One vector is turned by the same rotation once a tick. Each row is the vector after some number of ticks, and that number follows the row.
The counts run from 0 to 411.
[-18.1  -6.6  -6.9 -13.1  -5.4 -11.4 -19.2  -6.6  -3.4 -13.7 -19.3 -22.3
  -9.4 -20.4 -49.5   2.1   1.3   4.0  -1.3 -26.7 -11.8 -12.3   0.5 -36.2
   8.3  -2.0  14.7  38.5  -4.5   4.0 -18.7 -18.1   3.2  16.7  15.3  -2.6
 -12.3 -18.3  33.6  17.8 -13.8 -20.8  49.5  21.6  26.5  -6.1   1.1]	409
[-18.3   1.7  17.1  19.5  33.6  -3.4 -10.3 -39.8 -26.7 -21.1  10.6 -32.2
   7.1 -25.1 -22.7  -9.6  16.4   2.3  -5.3 -14.7  10.8 -25.6   6.5 -35.7
  42.0 -10.3 -22.2  19.8  14.5  -1.7   3.4 -18.0   3.0  23.2  27.6  10.6
  25.3 -18.1  28.0  20.5   5.5 -12.3   8.5  -1.1  18.9  12.0   5.3]	184
[-17.8  11.9  11.0 -33.4  25.4  -4.4   4.3 -21.4 -34.8  -7.9  -1.5  -1.3
  -1.6 -15.2 -42.2  -4.2  -8.2  18.7  -0.7 -24.3 -16.7 -30.5 -13.3 -22.5
  18.2  -9.7  12.1   0.6  -6.4 -14.1   1.5 -50.8  -3.2  10.8  -1.2 -16.3
  30.4  14.1  19.2  20.8   1.6   0.4  17.4  20.4  43.2 -26.4  10.6]	143
[ 15.4  14.3  -9.4  -2.7  19.5  -8.7  15.0  -0.4   5.3  33.5 -24.9 -46.1
 -17.9   9.8  -3.4   8.4  -7.9 -26.4  11.1 -40.3   6.1 -28.1  -6.1  -1.1
 -14.7  -8.7 -18.9 -19.6  -3.8 -30.1  -7.3   0.1  48.6 -23.5 -35.2 -16.2
 -14.7  -2.8  17.5   6.1 -23.5  -7.8  43.1  13.3  -0.1 -14.1 -11.1]	59
[  2.2   5.8   4.9  13.8  37.1  12.6  25.9  -3.8 -29.5 -10.1 -36.2 -30.9
  -4.7  11.4 -12.1  17.5  14.8   0.4 -18.9  -1.3 -20.1 -27.8  -1.1  16.9
   1.0 -14.6 -20.6   2.1  -4.9   7.3   3.8   8.0  47.9  23.5  -1.6  18.4
  19.3  -1.1  13.2 -23.1 -31.9 -44.3  -4.3 -11.9 -31.0 -11.1 -19.1]	356
[ 24.8  20.3  23.2   5.4  12.2   4.2  29.0 -14.0   8.9 -11.2  -6.4   1.5
  28.1  10.2  14.8 -17.5   6.6 -35.5 -10.9  23.0  14.3  -2.5 -31.7 -16.5
   8.3 -11.9 -17.4 -10.9  15.7 -40.3  -8.1   9.2  41.9   3.7  -8.1 -18.3
 -22.8 -35.4  14.7  34.0 -22.2 -18.4  14.0  33.4 -16.7  -1.0   7.9]	300
[-16.5  28.1   2.9  10.5  27.7  -7.2  26.1 -40.3  -0.6 -11.1 -19.0 -34.0
   8.6 -23.9  -6.7  15.3   5.8  10.1 -49.9 -12.7 -31.1   9.7  10.5  -8.1
  10.0   9.5  -7.0  18.0 -10.3 -21.2 -33.3   0.8  17.2  22.2  -2.7   0.9
  13.6 -27.3  23.8 -22.9  -9.4 -22.9   3.6 -11.7 -25.1   1.8   9.9]	314
[ 33.5  18.6  34.7 -26.5  -7.1  -0.5  16.6   4.9  -2.9   9.5 -19.7  -4.9
  -1.2  42.4  -1.9 -15.8  -3.2  -3.4 -37.2 -22.7   4.1  11.7 -11.3  -7.2
   3.0  -9.8 -10.3   1.1  -5.4 -30.4  -3.8  57.7  13.5  -3.6  17.7  -5.9
  -9.4 -30.3  15.5  22.3  -4.1 -36.1   7.5  34.7  14.4   9.6  -5.0]	235
[ 22.2   0.7  -6.4   7.5  -4.7  10.1  26.1 -33.7 -10.8  -1.1  27.6  -2.3
  -7.2 -31.5 -24.5 -30.1  -0.6 -19.2 -17.3   9.9 -18.9 -29.6   9.6 -23.4
  -2.9  -0.4  -4.4 -26.4 -11.2  -4.5  39.6 -16.2  -9.7  17.1   3.3  49.8
  -8.8  -7.6   3.0 -27.3 -30.0 -10.6  31.2   9.3  -3.0 -15.1   1.0]	400
[-16.4   9.3   3.5  20.1  -3.1  -5.6 -13.4 -29.3  -8.3 -14.2 -27.0 -11.9
   3.2  -5.4 -30.9  16.2   2.0  10.9  -1.8  -8.4   2.4  -8.4  -2.0 -19.6
  13.3  10.3  -3.8  33.8  21.0 -35.8  10.6 -25.3   2.7  42.2  10.3   2.0
  35.4  42.7   7.4   3.1 -15.6 -33.7  -3.9  -5.6  46.0   6.7   5.5]	6
[-12.7  32.8  25.4   1.8  22.2 -17.1  37.9 -24.9   7.2 -27.6  -1.9 -22.9
  12.4   3.0 -15.7  14.5  10.2  20.2 -43.3  -7.1 -35.1   5.1  -7.7   5.4
   0.3   8.9 -11.0  18.7  -4.9 -17.8 -33.4  -0.3  27.5  33.7   1.9 -20.2
  12.0 -25.0   4.8 -11.5 -15.6 -22.2  10.8   1.7 -16.8 -22.3  22.3]	315
[ 38.0 -10.3  18.0   0.9  -2.9   1.5  12.7 -21.2   4.7  16.5  46.2 -33.2
   0.6   8.2 -12.7  -9.3   0.4   4.0 -22.6   7.2  23.9 -11.2  -4.3 -33.8
  42.8  -1.6 -13.2 -21.3  12.0   1.1  27.7  19.2  -3.0  19.1   8.2  33.0
  12.7 -10.2  13.2  13.1 -18.7 -16.6  37.8   0.7   8.9  12.7 -24.3]	205
[ 40.3   2.1  12.2  17.1 -20.6  -3.5  10.2  -1.9  23.5   4.5   6.9 -18.1
  11.4 -23.8  19.3  -2.1  -4.1   6.9  -3.0   7.6  13.5  -0.9 -10.1 -44.1
  12.9   7.8  -9.9  -2.9 -12.7 -27.1  61.5   0.6 -20.7  16.8 -11.5  36.0
  30.6  39.8 -16.8   6.5  -4.3 -21.5   3.0  -0.5   6.8   0.4 -16.1]	246
[ 15.4   2.6   5.6 -22.4  14.0   8.9  31.8 -12.5  -1.6  29.3  -0.2   7.8
  14.0 -36.8  -7.5   0.5  -6.2 -10.6 -26.8  13.4  -1.0  -5.1 -10.8 -31.9
  10.1 -16.2  -5.2 -41.6  25.3 -24.6   8.3  10.3  23.9  14.2 -33.4  -6.7
  -2.2 -13.7  23.2   3.7 -12.9 -15.7  41.3  12.7 -20.7  16.5 -32.7]	342
[-24.0   6.9  44.7   6.2  19.4  -6.1  -5.1 -19.5  -2.1 -43.7  18.7 -18.1
  12.8  -8.4 -25.1 -13.8  16.4  10.3   6.4  -2.7  -4.4 -36.6  -6.9 -26.2
  42.9  -9.3  -8.5  20.2   2.7  -2.0  -3.0  -4.5   8.3  31.5  36.3   1.5
  23.0 -23.4  11.5  32.9   5.2 -16.1  -2.6   9.6  14.9  -3.1  13.3]	185
[ 13.9  17.5   9.2  16.2  34.1  18.1  20.0 -10.2 -22.0 -32.3  -3.8 -30.7
  -4.7  31.5 -31.6   0.0  20.7   9.6 -12.3 -30.5  -8.4 -22.3  -1.3  16.0
  20.3 -24.6 -19.6  23.9 -12.4  -6.0 -14.7   6.2  29.1  21.2  38.6  22.4
   6.0 -10.6  19.8  -1.2  -7.2   7.9  13.7  13.1  11.5 -24.2  11.4]	178
[ 26.4  17.3  44.5  15.6  12.7 -12.9  21.0   1.7  24.4  17.9 -15.7  -5.9
  19.7  -1.4  13.3 -23.7 -16.9 -13.5 -12.0 -13.0  -1.7  -2.4 -20.2 -20.9
  -2.6  -4.0 -31.8 -10.4  -7.2 -42.9  26.8  14.1  19.4 -16.5 -19.1  -5.4
 -23.3 -30.3  -9.8  -1.6 -11.5 -33.6  -7.7  19.2 -32.2  -8.4 -13.1]	276
[  0.6  20.9   6.8  22.1   5.7 -11.2 -15.1 -31.0  -1.9   6.1 -15.3 -25.6
  11.5 -46.0   9.4  -2.6   2.3  16.5 -31.3 -20.2  11.0  21.5   7.4 -43.8
  24.0  10.4  -7.9  17.4   5.6 -24.7  21.4   9.3 -14.9   6.0   6.6  30.3
  29.5   0.9  20.1  -1.6   3.9 -35.4  -6.7  -8.6   0.4  38.9 -23.1]	248
[  6.0  26.2  41.5  -7.9  13.9 -19.8  10.8  -1.3  21.9  -1.5  37.4 -16.1
  19.7  -8.8 -11.1  -1.6  -0.7  29.4 -33.8  -0.7  -7.0 -17.8  11.9 -20.0
  26.2  -1.8  -4.9  -7.3   1.9  -0.7  22.0  45.8  14.3  28.5  26.4  10.0
  32.0  -2.8 -12.2   8.6 -19.4 -22.1   9.1  -1.1  -2.9   7.2  -4.1]	227
[-27.8  25.3   6.8  -9.1   0.0 -33.7  -2.8 -38.1  -3.4   6.6  -9.6 -43.6
  -9.5 -34.0 -26.5  -9.8  -0.9   4.8 -20.4 -20.8 -29.3  -1.2  18.2 -26.7
  -7.4  24.3   9.9  14.8  -8.6  -4.4 -22.4  -5.9  10.0  -2.6  -5.3 -17.3
  -3.5 -35.5  18.4  -7.6 -25.7 -26.3  23.8   1.3   8.8  -8.9  13.8]	54
[-12.0   3.3  -0.6  -4.6  -6.3  11.1  31.0   3.2 -11.9   9.1 -25.3 -25.1
  -7.3 -32.1  -5.8   3.5   3.3 -11.6  26.7 -22.2  -2.4 -24.5 -28.9 -35.8
   3.6 -15.4 -23.4  -2.8   7.9 -22.9  -8.0 -34.5  24.4  -7.1 -43.2 -25.5
  14.4  22.9  10.0  15.5  16.5 -11.2  19.3  -7.0  18.6 -23.9 -14.3]	101
[  6.4  -1.3  -7.2 -34.1 -22.8  -3.4  -3.4   7.0  -1.2 -36.1  -8.2 -17.6
 -10.1  -1.9 -15.2  -8.4   4.0   8.2  19.5  -1.2  -1.3 -21.0 -22.5 -24.8
   1.1  -5.2  35.8  18.0 -63.1   2.1  13.8 -26.0 -12.1   2.0   5.8  19.4
   8.4   9.1  28.2  31.3  -1.1  -8.6  23.1  24.2  28.2 -25.6   3.6]	150
[-31.2  -1.4   5.3 -40.0   0.2 -11.3  20.4  -6.0   1.4 -22.1 -14.3  12.3
  -2.8 -32.4 -14.6  21.9 -10.7   1.7  -7.1   3.8 -14.0 -16.3  -8.9 -27.5
  -2.9  -9.4  37.8  -9.9 -20.5 -22.8 -17.8 -20.1   2.9  34.5 -18.9 -30.1
  27.9  16.3  27.2  25.9  -8.9 -16.2  17.6  19.2  24.3  -8.4  19.0]	345
[ 14.0  18.9  -6.0  -0.7 -25.8  -6.0  -6.6   7.3  17.7   9.5 -44.3 -29.7
   6.6   9.3 -23.2   7.0  -5.6  -5.9  13.2 -30.3  -0.7   5.5 -29.7 -15.7
 -14.7   0.8 -10.6  37.6   3.7 -33.5  -3.5 -10.1  33.0 -15.4 -11.2 -13.5
 -33.7   8.0   4.9  16.0 -21.9 -27.7  41.2  21.7  22.0 -14.6 -13.7]	35
[  8.4   9.2   1.4  18.7   5.3   3.9  42.0  22.1  30.6 -12.5 -26.4 -42.6
   1.2  -8.3   9.1  32.9   8.0  12.3  -3.3   8.4 -24.2 -14.4  -7.6   0.8
  -6.0 -13.8 -20.2   5.9 -27.8   0.8  11.8   8.2  38.9  18.4 -21.4  10.1
  10.5  17.0 -10.3 -20.4  -9.9 -29.0   7.0 -16.3 -39.5 -34.2 -17.7]	333
[ 27.5  23.2  35.9 -12.9  -7.1 -14.4 -18.1  -9.7  23.5  -9.9 -12.8  -9.8
  21.2  31.7 -23.0 -21.7  -2.0   3.8  -5.0  10.8 -16.5   5.4 -11.7 -16.0
  -3.6  19.3   6.7  15.4   8.7 -29.7   3.4  27.9  30.2  -6.6   8.5   4.1
 -37.1 -35.2   2.5  19.1 -43.5 -42.4  13.2  31.2   2.3   6.7  -3.1]	33
[ 32.3  10.7 -12.8   3.1 -18.6  -5.7 -16.0 -24.1  24.2  12.5   1.7  -7.1
  19.5  -7.8 -32.4   9.3 -15.2   8.7  -6.6  -8.5   1.2  12.9  -6.3 -28.2
   0.8  17.1  12.3  13.6  14.9 -48.5  24.0 -24.2  -8.8  14.8 -14.6  24.3
  -2.6  36.3   1.9  -2.3 -37.6  -8.1  39.5   9.8  25.5   6.6 -11.4]	28
[  6.9  13.8  20.5 -29.3  -3.6  27.5  -0.7  -4.0 -11.6 -44.5 -22.0  15.2
   0.7  -1.5 -13.2 -24.3  14.6  -2.6  12.6  20.1 -11.8  -5.4 -15.7 -33.0
   4.9 -14.8  36.6   2.7 -18.7 -41.9  -6.8  -5.9  -2.3   2.6   0.1  30.2
  -3.2  13.0  36.6  31.0  20.5 -13.0 -26.8  24.7  13.0  12.8  -8.8]	128
[-17.0  58.6   2.1   4.4  17.6  -6.9   0.9 -21.5  10.6  -4.3  26.7 -19.4
  11.9  -2.1 -14.6  -3.3   8.6   6.2 -16.7   4.3 -13.5 -27.3  21.8   1.2
  -7.2   5.2  -7.6 -14.4   0.1 -25.4  14.0  25.8  32.0  26.6  19.2  21.2
  20.9  23.4 -12.9  -9.2 -55.5 -20.3  14.7  17.5   3.8  -3.1  17.2]	25
[ 12.0 -18.8  64.2 -14.7  10.3 -23.9  -9.3  20.3  39.4 -15.1  -5.2 -23.4
 -19.6  32.5  -3.0   1.6 -19.0   3.6   7.5 -12.8   1.6 -18.1  -6.0 -35.3
  35.0   9.0   6.4   2.2 -13.8 -12.9  14.3  22.2   3.7  17.3  -1.1   3.8
  19.5 -20.9   4.6  24.0   8.6 -30.5 -22.7   0.8   6.3   2.3  -8.5]	210
[ 10.6  12.5  56.2  16.1  12.7 -29.3  12.1   0.6  34.7  -1.0 -20.3  -9.8
   5.9   7.9  10.4 -11.7 -19.3  -4.1  -5.2 -16.7 -14.6 -10.3 -29.9 -19.4
   9.8   9.4 -29.1   7.8 -12.4 -34.0  28.8   2.5  17.4  -9.0 -12.7 -14.3
  -3.6 -17.9 -21.0   1.5 -11.3 -39.8 -27.3  12.9 -20.4 -25.6  -2.0]	275
[-12.5   0.3  21.2 -32.8 -15.0  10.7  -2.3 -12.0 -19.9 -40.7  -9.6  -2.6
  -1.3 -25.6   2.3 -26.9  22.5  -2.6  10.1  31.8  -8.4 -21.8 -12.0 -41.6
   0.2 -15.9  29.0  -6.3 -28.9 -13.7   6.3  -8.9  -3.3  -4.5   1.3  19.8
   9.9   3.2  35.8  39.7   8.2 -33.5 -14.3  24.4  19.1   3.1   5.3]	127
[ 10.4  17.0   2.0   1.1 -24.1   1.7 -13.1   8.6  13.3  14.9 -17.8 -20.6
  19.6 -30.1 -17.8  -8.3   6.3   3.6  -2.2  -7.3   3.8  14.4 -13.2 -47.7
  -4.3   4.7 -12.7  27.6  27.9 -10.3  14.0  20.0  19.6   1.5   7.3   0.8
 -15.6   0.9  14.2  23.1 -29.2 -46.9  42.0  14.2   7.3  28.1 -33.5]	11
[-29.6   2.8 -13.6 -27.4  -6.9   3.6  12.1  31.1  18.4  -4.6 -40.4   2.1
 -13.8 -54.5 -23.2  20.1 -13.8  -0.2  10.1 -22.6 -14.4 -12.6 -16.5 -41.4
 -10.7 -14.4  11.9   9.5 -34.8 -14.5   8.8 -29.1  -1.3  11.5 -21.9  -3.6
  10.6  30.7   6.1  13.0   3.7 -19.5  21.3  14.4  14.4 -12.8 -18.0]	368
[-12.3  -7.0 -11.8  -8.8  25.4 -16.7  23.6 -37.0 -14.6  25.2 -21.3 -35.6
 -12.0 -27.5  -0.3  10.4 -11.5 -20.9 -22.4 -11.9   5.1 -10.1  -7.6 -19.9
   9.8  -5.7  -6.0 -14.7   6.1 -12.3 -12.5 -29.5  20.0  13.7 -30.5 -29.5
  18.0 -20.4  34.2   4.9 -21.4 -16.8  33.8   0.9   0.9   6.2  -3.3]	320
[  2.6  27.8   2.6 -15.1  25.2  29.4  12.8  31.9  17.9 -25.6 -38.2 -19.4
   0.0  -4.0 -10.1  15.0  13.8  10.4  26.0 -23.4  -3.9 -12.5  -7.0 -15.6
   2.9 -27.5   9.1  16.6 -23.8 -28.6  -3.4  12.8  28.1  -1.5 -10.3  39.9
   2.9  39.8  14.2  11.4  16.6  -4.4 -15.8   7.3 -13.9  -4.1 -32.6]	130
[ 21.0  -0.4   2.5  -2.0 -13.6  26.1  20.7 -16.1  10.6 -45.3 -35.9  -3.2
   6.9  -0.8   9.5  10.7  13.9  -9.4 -17.6  25.9 -12.2  25.4  -8.7 -17.7
   4.1   4.6  22.4  25.5 -17.5 -41.6 -30.1   4.9   8.9  25.5  -4.9  27.5
  -3.0   0.8  42.6   5.2   9.6 -24.7 -15.7  11.9  -8.4  13.4   3.2]	330
[  0.4  46.4 -10.7  18.5  -2.4  11.4  31.2   8.6  12.9 -15.3 -10.3 -21.0
   2.8  -4.0  -2.9  -2.8  20.5 -25.0  24.5 -12.0   7.6 -29.1 -14.6   1.3
 -21.3 -12.4 -24.2   9.5  -8.3 -43.5  -6.1  -5.4  46.3   4.6   4.3   0.6
  -0.6  37.6 -13.5   3.1 -21.2   2.1  19.2  18.8   4.8 -27.2  17.0]	42
[-15.4  17.0  41.0 -25.3  27.9   5.5  13.9   2.4   0.8 -17.2  -2.5  20.7
  13.1 -29.8 -17.4 -19.5  -1.7  -5.7  -7.2  35.0 -19.9 -30.8 -10.1 -32.5
   4.8 -14.3   0.1 -25.9   8.6  -4.5  27.8  16.8  23.1  24.3  -2.2   7.2
   3.8  -8.9   0.2  22.0 -21.2 -44.9  -6.3  18.6 -26.2   9.6 -20.7]	364
[ 39.2  31.1  25.9 -14.1   8.5   2.5  15.1  -3.3   9.7  10.0 -21.4  21.1
   6.7  36.3  -2.0  -5.8 -20.3 -12.8 -28.6 -36.2  13.0   6.1 -16.4   9.2
  -0.9 -11.6   1.4 -11.8 -13.0 -74.9  -0.4   9.9  16.4   2.9   0.5  -4.5
  -1.2  20.5   5.5   5.2  -7.9  -5.9  -0.2  46.2  22.8  -4.6   9.1]	259
[-21.9  17.1  12.9 -12.6 -20.8 -14.3  27.1 -19.8  -0.8 -14.0  -9.0 -30.2
 -11.4 -30.6 -12.0  -5.0   5.6  -9.5   0.8 -26.7 -31.9 -11.2  -9.0 -27.5
  -2.4  11.0   0.5   6.1  -0.6 -29.1 -34.9 -39.4  14.1   5.8 -26.5 -40.3
   5.9  -5.0   7.0  -3.4  14.2  -7.5  11.7   1.3  23.4 -40.9  26.1]	78
